One turn moves each row of this set onto another row. After a few examples, where does it send each row asked below?
q_35: [ -6  -2  14 -14   3   5   0   6  11   3  -3  10  20  17 -13   0 -14]
q_773: [ -4   6   1  18   9 -10  -3  -8  12   2  -6   5   7  -2  -9  12  -1]
q_345: [  6   0 -14 -10 -11  -7  -5  18   0   6  -2 -11  -5   8  15  17 -19]
q_89: [ -8  -5  -1   0  12  -1  -5  13   0  15  15   8   0  -4  14 -12 -13]
q_537: [  1  -7 -13  13   1   3  -7  16   9   0   2 -18  -3  14   9   9 -19]
q_760: [ -3  14   9  -2   0 -16  -9 -10   6   8 -16   0  -6   8  -7  14   3]
q_667: [  4  -3  -2  11   1   9  -3  21  15  -3   5 -13 -19   0   1  -8 -21]
q_969: [-7  8  4  4 -5 16 -2 12  8  7  2 25 -4 -5 -6 -5  4]
q_485: [-14   9   1  10  -6 -17  10  -1   8  -7  -5  22  -8   5  -1   3  -5]
q_775: [ 11 -11   3  13   1   4  -4  13   2  -5  -3 -18 -19  10   5  -5 -19]
q_17: [-11   2  10  -2  -6  10   0   4  -9  15  11  19  -6   7   1 -11   2]
q_134: [-22   8   8   8  -2 -19   8   1  -1  -3  -2  11  -9   5  -2  -5  -9]
q_329: [ 21  -2  -7  -3 -10  -3  -3  17   2  -2  -5   0 -14  -2  18   8 -18]
q_409: [-11   8   7   4   9 -20 -11  -8  -3  11  -1   0   5  -2   7   5  -7]
q_48: [  2   5   3   1  -4  13   8  -3   4  10 -12  -5   5  13 -12  -3 -36]
q_673: [-18  13   7   5  -5 -17   0   1   9  -6 -12  13 -15   9   2  -5  -5]
q_288: [-11   1  18 -11   7   6  -8  13  23  14  -6  10  12   8  -2  -3 -17]
q_209: [ 15   0  -9  -8 -14  -2  -3  10   4   6  12   4 -19   6  20   6 -18]
q_58: [ 16   3   7 -23 -10  -8  -2 -10  -4   5   1   3  -3  10 -11   6  -4]
q_546: [  5   1  10   6   8   6  -1   8  19   3  -4  -8  -4  -8 -25  -3  -9]
q_80: [  5  -3  -3   7   5  12   7  11  19  -4  -4   9  -3   4 -22   3   1]
q_354: [  3   5   6 -27  -6  -3  -5   3  -1  11  -7   6 -19  19  -1   0   2]
q_411: [  3  11  -1   2  -2  13  -5   0  12  12 -14   0   3   7   5  -7 -38]
q_113: [  8   8  -3  -6 -12   9   6  -7   6  18 -10   8   3  12   1   4 -34]
q_755: [ 15 -13   3   2 -10  -2  16  11  -3  10   0  -8 -19   5  -4  13 -16]
q_439: [  3  -5  -7   2 -10   0   8  16   8  11  -5 -17 -12  16  -7  22 -13]
q_226: [ -8   9  11  -8  -7  15  -7   9  -3   0  -4  14  -9  11  -9 -12   8]
q_306: [ -4  -2  12 -13  -1   4  -4  -1  20  15  -1  19  12  22   1   4 -12]
q_59: [  7   0   3   3   5  -2 -17  -4  14  18  12   7  -5  -2  18  -7 -13]
q_616: [ 12  -5   0  -7 -13   2  15  11  -3  -2   6 -11 -18  13 -15   7 -15]

q_667 moves to q_616
q_329 moves to q_775
Where do these go?
q_113 moves to q_411
q_439 moves to q_345
q_58 moves to q_59
q_80 moves to q_354
q_485 moves to q_673
q_773 moves to q_760
q_226 moves to q_17
q_35 moves to q_306

